In the rows, 128 means zero.
Each path below is one point turned by a fixed rotation once a step. After each direction that follows a path, write how fast that rotation turns it, in degrees each step (0 if it stays still).
Each turn is a multiple of 5 degrees from 10 to 175, or 0.
Each row of a path follows its step; steps can be skipped.

step 0: [118 132 130 123 132 122 127 133 128 136 130 117 131 130 126 129 122 128
 135 129 117 133 126 128 131 141 125 129 130 133 118 123 125 130 119]
step 1: [125 125 136 115 128 120 118 133 129 130 123 133 133 125 117 125 126 129
 127 125 129 130 134 116 129 130 125 132 125 135 122 135 125 136 128]
step 2: [125 126 130 117 127 137 120 127 134 120 135 131 126 133 131 125 126 122
 128 137 129 128 138 127 131 126 123 131 124 135 132 141 123 123 130]
step 5: [128 127 117 128 126 127 131 135 135 121 128 124 133 131 122 125 138 129
 131 135 136 121 133 133 120 130 138 135 128 129 135 133 121 122 129]
step 6: [129 127 127 138 130 136 136 133 136 131 131 121 133 132 122 133 131 118
 124 131 137 131 138 130 128 126 129 135 129 120 126 119 128 132 130]
step 7: [126 120 132 126 138 127 136 123 131 125 124 123 123 130 124 125 129 128
 120 129 130 125 131 139 127 125 130 120 123 123 124 120 134 143 123]
step 8: [134 128 120 126 123 132 127 125 124 129 123 124 127 132 123 121 119 137
 136 131 131 123 133 133 114 129 134 119 121 132 124 125 126 134 124]
step 9: [136 129 123 131 123 134 126 127 133 132 126 125 129 126 124 127 121 130
 129 123 139 137 134 122 129 122 125 120 121 132 119 121 128 118 137]
step 10: [128 132 126 123 133 127 136 120 135 117 127 128 123 127 127 133 131 132
 131 126 125 136 127 134 139 119 118 121 128 133 117 124 129 122 124]
step 11: [128 134 129 123 127 127 127 126 131 134 122 128 125 135 123 128 129 138
 144 132 123 132 122 127 128 133 125 134 133 131 121 125 132 127 114]
Speeds:
[131 127 128 131 130 129 127 131 126 128 129 124 125 126 128 128 129 130
 128 128 128 126 128 129 127 125 129 127 127 131 127 123 127 131 129] : 35

step 0: [123 123 130 121 128 122 130 121 131 129 130 128 124 126 133 129 139 123
 121 131 131 124 125 133 126 135 122 124 139 120 127 125 127 121 131]
step 1: [129 127 130 121 125 129 136 130 133 125 124 128 124 128 121 124 127 132
 129 129 135 119 126 125 129 133 125 128 131 117 140 136 121 135 124]
step 2: [120 129 137 126 134 131 119 124 133 131 124 127 129 137 132 128 133 123
 125 131 131 129 132 121 134 132 122 128 123 122 130 135 135 133 120]
step 3: [121 126 131 129 130 124 129 132 129 130 137 124 124 138 125 121 131 128
 126 142 125 128 122 137 129 128 130 131 131 132 129 139 126 128 123]
step 5: [123 127 122 134 133 125 126 136 125 126 124 128 124 137 136 131 127 135
 128 128 133 132 134 135 139 127 130 132 121 125 132 131 132 122 134]
step 7: [127 133 121 133 126 118 132 120 128 128 120 121 116 126 125 127 119 132
 125 124 133 122 123 123 131 122 128 128 125 121 127 129 124 127 130]
step 8: [127 121 131 134 136 123 133 126 131 130 115 130 132 122 134 124 129 123
 123 126 132 132 121 129 132 126 126 120 126 121 128 129 137 124 125]
step 9: [130 131 136 123 129 121 132 129 117 133 126 136 119 122 128 121 128 121
 126 137 133 126 126 134 129 129 136 124 128 125 128 131 121 129 122]
step 10: [132 118 138 122 129 125 125 119 135 125 127 131 117 129 131 126 129 125
 121 125 130 125 133 127 119 121 124 130 121 126 133 129 126 129 125]
step 11: [128 122 127 121 134 131 127 135 135 119 123 131 126 129 130 127 126 134
 123 134 132 134 135 135 133 127 125 126 128 125 121 138 122 127 122]
Speeds:
[130 128 130 127 127 127 127 127 126 127 126 127 128 124 126 128 129 125
 129 126 133 128 125 130 125 128 127 125 128 124 127 128 127 127 128] : 40

step 0: [131 130 133 131 130 127 136 126 131 129 121 134 125 125 143 121 124 121
 136 129 124 134 127 133 138 129 134 125 126 128 125 135 133 124 116]
step 1: [130 126 128 130 138 130 120 129 131 123 127 117 126 126 130 130 129 122
 133 123 136 142 128 136 126 127 124 126 119 124 126 127 125 136 117]
step 2: [125 131 121 130 134 124 119 139 132 129 127 135 125 127 124 131 129 121
 114 130 128 139 127 136 130 134 126 131 126 130 124 123 121 127 138]
step 3: [118 129 134 130 128 117 128 124 137 127 115 139 139 128 120 125 127 124
 122 127 127 124 132 128 129 132 124 129 132 130 137 127 127 135 128]
step 4: [125 127 130 121 118 120 129 121 134 126 137 121 133 118 121 132 130 129
 132 125 127 126 125 125 117 133 121 126 118 133 136 129 131 130 132]
step 6: [137 127 132 127 129 129 136 135 124 128 124 131 135 124 131 115 132 131
 129 124 132 123 127 124 132 109 136 124 126 130 133 123 127 128 124]
step 7: [135 120 130 125 126 129 121 133 125 119 120 122 117 126 132 135 137 128
 135 128 124 125 127 133 128 125 138 122 121 124 134 133 123 124 130]
step 9: [142 124 128 134 137 118 127 126 123 127 124 126 135 133 127 127 125 125
 122 132 127 130 127 126 135 137 119 127 132 140 132 128 134 126 124]
step 10: [130 124 132 138 128 126 131 115 137 121 136 128 126 133 130 134 124 116
 126 122 134 128 127 136 124 132 126 129 127 130 134 137 128 120 131]
step 11: [121 139 128 130 127 134 133 127 137 119 134 133 131 114 134 128 118 121
 130 125 129 137 125 127 133 129 127 126 127 127 123 122 136 129 131]
Speeds:
[128 129 128 127 125 127 128 130 130 127 130 127 124 129 130 127 128 127
 125 127 127 127 131 130 124 130 130 131 128 128 125 129 127 125 130] : 130
[128 128 127 126 129 127 127 129 128 127 124 128 126 129 124 130 131 129
 128 130 128 130 133 130 129 128 126 126 129 127 128 125 128 126 129] : 65
[126 129 126 129 128 130 128 125 128 124 130 126 127 124 128 130 128 131
 131 128 127 129 129 129 126 131 130 126 127 127 128 125 126 129 126] : 110
[133 129 128 128 126 130 128 128 123 128 127 130 126 126 126 129 128 128
 129 130 129 123 129 128 128 127 130 127 127 130 126 130 128 129 126] : 40

step 0: [138 125 126 128 127 127 128 128 122 128 119 136 133 129 118 129 129 124
 121 125 124 123 124 132 136 130 123 126 127 125 130 126 118 130 125]
step 1: [119 135 129 122 131 125 120 129 130 131 136 124 123 124 124 129 133 130
 128 137 129 138 127 122 122 133 130 121 126 134 126 131 124 123 128]
step 2: [131 130 115 129 126 133 131 130 130 131 127 135 135 131 138 129 134 126
 128 118 125 121 130 130 131 125 127 136 127 126 130 130 126 118 126]
step 4: [123 131 118 139 134 130 124 128 127 120 131 128 135 126 121 132 128 131
 129 124 123 131 133 121 126 125 123 135 133 135 121 130 131 127 125]
step 5: [134 124 136 127 125 131 130 133 131 136 128 126 128 133 137 136 130 132
 121 125 135 130 127 125 123 126 139 129 134 124 133 129 129 130 137]
step 7: [133 132 135 129 128 121 125 128 131 129 134 129 124 117 134 131 126 135
 126 124 124 127 127 122 124 120 125 125 128 138 129 122 121 134 135]
step 8: [134 126 126 124 132 134 127 136 124 133 119 130 120 135 121 125 127 127
 119 129 131 128 133 132 132 129 126 135 127 129 134 133 129 121 120]
step 9: [125 133 133 120 122 130 121 122 128 127 130 134 129 124 129 130 130 135
 142 127 126 131 123 129 130 134 126 118 126 129 130 129 127 124 136]
step 10: [122 130 121 131 127 119 131 133 125 138 130 131 129 128 128 128 128 122
 127 126 126 120 129 126 127 115 124 132 126 129 130 134 126 129 116]
step 11: [128 126 136 124 131 126 118 125 123 123 129 137 131 130 130 129 129 126
 115 127 125 133 126 132 128 139 131 129 131 122 125 132 129 127 136]
Speeds:
[126 127 125 130 128 129 127 128 130 130 126 127 126 128 131 127 126 128
 125 126 127 124 127 126 125 125 128 126 129 130 125 130 128 126 129] : 130
[124 131 128 130 130 127 129 130 126 127 126 130 125 130 130 129 125 130
 129 130 127 128 129 129 126 133 128 130 129 127 126 127 127 127 126] : 155

step 0: [120 133 133 120 128 124 123 127 136 132 126 130 124 133 124 129 136 126
 133 125 139 124 124 143 127 138 126 123 142 125 130 133 131 123 127]
step 2: [116 135 131 133 124 126 132 132 132 139 131 123 130 128 127 128 137 125
 125 126 137 133 117 139 119 140 131 133 132 123 128 127 120 123 128]
step 3: [124 122 126 120 121 125 122 131 139 137 121 136 130 131 121 120 127 131
 136 128 130 122 130 139 122 132 138 122 139 129 128 122 125 132 131]
step 4: [115 124 133 125 132 131 124 129 133 134 138 130 141 129 130 125 133 124
 129 134 131 129 130 136 119 136 125 137 136 119 133 133 128 127 127]
step 5: [133 133 126 123 118 126 127 131 142 136 126 126 134 132 130 117 132 121
 133 134 136 125 120 137 129 135 138 128 128 124 125 121 121 125 126]
step 6: [111 126 127 131 127 134 129 132 128 136 134 127 131 135 125 130 130 125
 138 132 130 123 134 136 122 132 138 124 143 130 134 125 128 123 125]
step 7: [121 125 124 114 125 129 129 134 139 136 129 130 136 129 140 121 135 131
 128 129 132 125 120 141 124 129 132 134 126 125 132 125 132 135 129]
step 8: [124 132 127 125 131 127 137 126 138 138 138 126 134 131 127 124 122 117
 132 126 135 125 133 138 124 132 128 123 138 126 128 125 113 123 129]
step 10: [119 121 124 126 128 124 129 132 131 132 131 123 134 129 138 126 120 127
 138 123 134 123 130 146 132 132 132 137 132 119 130 127 121 122 130]
step 11: [128 130 124 113 132 130 130 130 139 136 136 132 120 136 130 121 132 123
 133 136 139 133 129 139 125 130 130 124 135 132 124 130 131 124 125]
Speeds:
[128 129 130 128 126 126 126 131 126 131 131 125 130 129 130 129 127 131
 127 127 129 127 124 127 129 127 126 132 127 127 127 128 127 130 127] : 135

step 0: [119 127 132 127 139 115 122 137 125 125 129 130 127 122 127 123 134 128
 127 128 129 130 134 113 120 124 122 127 132 126 125 128 123 135 128]
step 1: [129 132 127 133 126 127 122 131 134 135 121 125 119 116 127 127 130 128
 131 121 125 132 127 124 131 127 132 125 129 127 130 139 134 122 146]
step 2: [123 129 127 128 114 124 119 128 124 123 129 130 134 133 136 123 125 132
 136 131 127 126 131 113 126 139 134 127 139 130 129 130 129 126 127]
step 4: [128 124 127 136 126 131 119 116 132 128 139 125 126 124 121 135 129 132
 131 124 124 124 135 129 125 127 136 120 134 133 124 132 127 115 128]
step 5: [129 138 123 125 128 132 129 135 135 120 131 140 136 132 127 129 123 130
 124 124 124 125 135 127 127 139 119 119 135 127 131 127 119 126 129]
step 6: [128 131 132 126 129 127 131 127 129 138 144 128 118 121 123 130 133 119
 126 132 131 128 136 118 129 133 121 121 123 127 120 123 127 129 130]
step 7: [124 137 131 134 119 119 124 133 133 125 129 132 120 128 121 134 128 138
 134 126 131 129 134 131 127 117 119 128 136 129 130 126 130 122 135]
step 8: [126 140 124 119 118 117 118 129 126 136 123 130 130 128 130 128 135 121
 120 128 134 132 132 127 128 140 127 125 131 127 130 135 125 130 128]
step 9: [125 131 131 125 124 120 128 125 130 121 126 121 129 124 125 131 129 128
 136 126 127 134 139 115 144 124 133 125 121 133 125 123 130 132 130]
step 11: [130 135 133 118 133 124 127 120 125 128 129 136 135 127 133 138 128 121
 128 121 117 123 133 119 127 127 135 125 135 124 129 131 120 130 125]
Speeds:
[126 127 128 126 130 129 127 133 130 126 125 129 130 128 126 128 126 132
 128 125 129 130 127 130 128 130 125 127 128 128 127 127 130 129 128] : 155
[125 129 128 128 126 130 124 125 129 128 124 127 129 129 125 126 127 127
 129 131 130 130 127 129 132 128 130 127 128 129 129 128 129 128 124] : 60

step 0: [136 132 127 126 120 125 123 124 124 138 128 124 118 134 127 117 130 126
 125 121 126 129 123 125 125 128 128 129 120 131 132 144 130 135 127]
step 1: [133 128 126 139 132 125 133 125 129 126 132 126 128 126 124 132 126 131
 121 133 134 115 122 123 129 127 120 142 125 122 126 130 137 122 121]
step 2: [128 126 134 124 129 132 130 130 132 118 142 124 122 133 132 125 133 136
 135 131 129 127 133 128 133 128 125 122 115 132 126 123 120 120 125]
step 3: [126 140 118 130 127 131 116 133 131 132 127 132 133 132 125 119 117 125
 129 137 130 128 128 120 127 136 130 122 124 131 132 123 132 125 132]
step 4: [126 123 125 118 130 132 128 128 130 133 136 137 133 124 134 130 133 113
 126 128 136 123 131 124 123 119 129 133 130 132 124 123 134 134 120]
step 5: [129 122 121 123 127 121 122 124 137 133 122 123 127 127 127 133 132 128
 133 130 127 127 127 123 139 127 123 125 122 131 120 143 120 133 131]
step 6: [132 133 122 135 128 127 128 119 118 128 139 130 129 131 122 134 124 124
 114 125 130 130 128 126 128 138 134 134 121 126 130 136 121 126 126]
step 7: [129 130 138 131 134 139 127 128 123 125 136 133 128 127 125 124 131 125
 133 136 130 131 126 137 134 127 112 127 125 123 119 130 133 126 121]
step 8: [130 140 126 132 124 133 125 125 126 131 120 122 119 132 126 117 135 129
 138 129 128 128 135 120 129 127 134 129 119 136 128 123 128 130 121]
step 10: [130 117 127 126 130 124 120 132 130 126 146 120 127 128 134 124 127 122
 140 123 128 119 132 126 127 126 126 126 129 131 122 136 125 127 127]
Speeds:
[129 127 128 126 127 128 131 129 129 131 124 128 128 130 130 124 129 127
 126 129 130 128 127 127 130 125 129 131 131 131 128 130 128 127 126] : 85
[126 125 128 131 129 130 128 128 129 126 129 126 128 129 128 129 126 128
 126 130 128 127 130 131 126 128 127 130 127 128 130 132 124 124 129] : 80
[130 128 134 130 126 128 129 124 129 129 128 128 125 128 127 129 127 129
 126 129 127 128 126 129 128 132 127 130 128 128 126 129 128 130 127] : 60

step 0: [128 121 120 130 124 125 122 139 127 126 135 122 124 130 135 132 126 133
 135 129 131 118 131 135 130 130 123 127 130 129 136 129 139 128 133]
step 1: [137 133 124 125 126 135 133 126 132 124 132 122 132 122 125 136 122 132
 129 121 125 121 135 139 133 130 132 130 133 129 138 126 133 127 131]
step 2: [127 135 122 124 118 126 129 133 132 121 139 119 118 127 127 135 128 132
 136 134 130 124 131 131 132 123 129 130 128 130 126 134 129 135 132]
step 3: [128 136 122 134 126 131 127 124 139 121 128 130 127 121 129 134 124 139
 134 126 125 128 130 136 129 134 135 125 122 134 129 133 128 118 131]
step 4: [126 135 125 120 129 125 130 134 136 122 137 127 125 133 133 122 130 136
 132 123 127 122 131 135 131 126 121 119 121 128 127 139 132 129 127]
step 6: [132 127 127 119 126 123 132 128 131 127 135 125 125 124 124 126 127 136
 136 125 122 127 138 139 130 129 118 126 134 121 137 131 130 130 134]
step 7: [123 134 119 122 118 136 124 125 132 121 127 127 116 127 129 131 121 128
 135 128 124 120 132 131 131 131 129 136 135 128 126 128 135 126 132]
step 9: [124 136 122 124 130 134 124 134 132 118 126 126 130 135 137 131 131 133
 133 125 128 123 135 132 135 126 127 127 126 132 127 131 137 123 139]
step 10: [131 135 125 135 125 126 131 127 136 124 130 126 135 127 130 133 127 137
 130 127 127 121 133 138 131 131 116 132 125 133 129 129 132 139 124]
step 11: [126 133 122 127 123 127 131 127 131 124 130 119 121 126 134 131 127 132
 132 125 133 131 134 136 127 133 121 126 122 122 132 127 135 129 144]
Speeds:
[126 129 132 126 130 130 131 131 128 128 128 128 127 125 127 129 128 130
 127 127 127 128 128 127 129 127 128 124 127 123 129 128 127 131 130] : 155
[129 126 128 129 129 128 126 129 127 129 129 127 128 129 130 127 129 129
 124 125 130 128 131 130 126 134 124 128 126 126 128 127 129 129 127] : 65

step 0: [136 124 125 130 125 124 119 125 131 130 127 137 119 117 132 123 130 117
 128 133 130 127 123 119 123 120 130 129 133 127 133 125 134 122 130]
step 1: [132 115 136 129 126 128 118 124 131 118 128 131 133 131 132 126 128 129
 130 134 128 127 131 115 124 122 132 127 136 132 133 131 128 124 132]
step 2: [131 121 123 128 121 136 124 121 130 120 127 125 137 129 128 124 117 127
 133 127 127 123 130 120 118 129 129 136 130 125 124 137 131 135 132]
step 5: [139 125 125 130 130 126 125 117 128 122 130 118 130 134 130 127 123 136
 133 126 133 129 127 119 129 119 134 127 130 120 133 131 136 132 126]
step 6: [136 124 129 123 131 131 129 124 124 132 118 121 126 128 132 123 125 134
 129 127 137 124 129 124 121 128 125 127 132 127 119 133 144 131 137]
step 7: [128 126 131 124 128 127 139 125 128 128 113 137 120 127 127 121 119 127
 130 131 132 131 129 117 131 126 125 129 129 123 125 128 133 124 136]
step 8: [126 126 122 129 130 121 134 126 128 126 126 134 121 125 130 133 125 134
 131 129 131 126 130 112 128 117 130 129 137 120 133 134 123 131 126]
step 9: [131 121 129 127 132 126 124 128 123 125 127 125 125 126 125 136 124 125
 132 129 141 120 128 125 118 117 122 132 135 125 131 130 135 135 123]
step 10: [120 118 137 134 128 132 127 122 120 125 116 123 124 126 125 123 128 120
 131 129 132 129 131 121 123 129 124 132 131 126 128 129 139 127 125]
step 11: [123 122 130 136 126 127 129 121 129 129 122 133 119 127 130 127 125 124
 130 125 133 140 129 118 121 134 136 129 131 123 126 135 123 136 132]
Speeds:
[129 129 125 128 130 126 127 130 127 127 130 128 128 127 124 128 132 126
 128 126 131 127 126 127 131 127 129 128 130 128 132 129 131 126 125] : 80

step 0: [128 130 126 132 124 120 124 128 127 131 131 125 129 117 127 128 123 133
 139 128 136 125 136 142 124 129 125 128 123 125 117 135 127 131 142]
step 1: [126 133 129 139 133 134 131 128 127 124 129 134 131 129 122 133 123 129
 133 119 127 121 124 129 123 120 142 125 129 130 126 136 140 129 142]
step 2: [132 139 131 124 132 131 133 122 122 124 123 127 132 111 132 122 126 128
 123 130 122 127 131 123 134 128 132 119 132 139 133 132 129 130 139]
step 5: [121 133 130 125 130 135 131 127 129 121 128 130 131 134 129 119 133 131
 129 117 114 131 129 130 139 138 131 125 127 126 138 123 142 123 127]
step 6: [124 135 130 130 128 129 130 126 138 134 122 125 121 127 132 121 129 131
 126 120 129 135 130 131 138 143 119 120 136 130 126 129 116 127 124]
step 7: [117 128 122 140 123 128 129 128 128 134 131 132 119 142 119 122 128 126
 134 125 123 136 123 125 118 129 117 126 128 130 133 129 123 136 127]
step 8: [129 133 117 127 133 126 126 141 131 134 124 125 123 128 128 114 131 123
 115 128 118 134 127 128 122 132 129 134 119 121 131 130 134 131 131]
step 9: [120 125 131 119 128 130 130 127 133 125 131 121 119 130 133 128 139 135
 118 123 129 133 120 129 118 141 132 130 124 134 117 124 130 127 132]
step 10: [129 120 122 138 135 132 132 128 127 122 119 122 114 129 126 132 125 134
 123 133 128 126 122 120 128 127 124 131 127 130 116 126 114 131 130]
step 11: [128 125 114 128 120 122 125 126 124 113 131 120 121 129 131 134 130 123
 131 136 115 129 127 122 123 126 131 133 126 123 136 125 127 128 132]
Speeds:
[130 125 131 128 126 128 129 128 125 130 126 130 123 127 129 127 129 128
 129 128 128 127 127 130 130 129 128 128 130 132 129 125 124 128 129] : 100
[129 130 130 125 130 128 130 127 128 127 131 125 129 128 125 126 131 130
 129 129 131 129 131 127 128 130 127 127 130 128 124 127 126 128 127] : 110

step 1: [124 137 123 132 124 127 124 134 126 127 133 126 140 140 135 137 131 129
 129 133 129 133 121 128 127 130 116 133 121 134 119 127 135 123 129]
step 2: [120 130 132 133 132 130 127 121 122 121 125 134 126 137 128 136 123 118
 139 139 128 116 131 127 125 130 122 128 131 135 125 136 124 119 128]
step 3: [121 116 128 130 123 132 131 135 125 125 127 122 131 130 120 134 127 132
 134 136 124 136 135 140 117 128 117 129 133 122 129 130 125 126 123]
step 4: [115 135 122 130 118 122 132 134 119 131 130 127 123 135 131 134 134 124
 125 135 131 127 127 138 122 131 134 132 117 128 134 132 124 133 124]
step 5: [122 127 126 131 130 132 133 110 125 120 120 126 132 135 129 128 131 125
 127 124 124 125 124 136 120 119 135 134 127 130 137 128 124 121 121]
step 6: [129 130 122 116 123 121 125 127 122 132 127 127 136 130 116 131 122 129
 134 127 134 136 128 134 128 117 134 131 129 117 129 129 120 118 125]
step 8: [126 131 129 118 132 124 126 124 127 127 119 133 127 129 133 121 132 126
 135 126 123 128 123 133 122 125 122 130 131 122 143 120 135 118 141]
step 9: [125 115 135 119 128 123 128 134 129 129 127 134 134 134 127 124 131 124
 132 137 128 137 125 120 139 125 128 131 120 123 135 120 122 123 127]
step 10: [117 132 130 128 137 131 126 126 126 126 136 132 137 126 122 118 136 128
 135 129 131 132 118 130 135 141 126 123 128 128 137 132 127 134 127]
step 11: [118 129 119 130 134 127 130 126 131 127 115 134 114 127 121 117 127 131
 139 128 119 136 124 122 128 131 128 129 125 125 128 126 126 130 131]
Speeds:
[130 125 126 127 125 125 127 131 129 129 128 127 127 131 130 130 129 132
 129 128 127 132 129 128 131 128 128 128 128 124 126 128 127 127 127] : 130
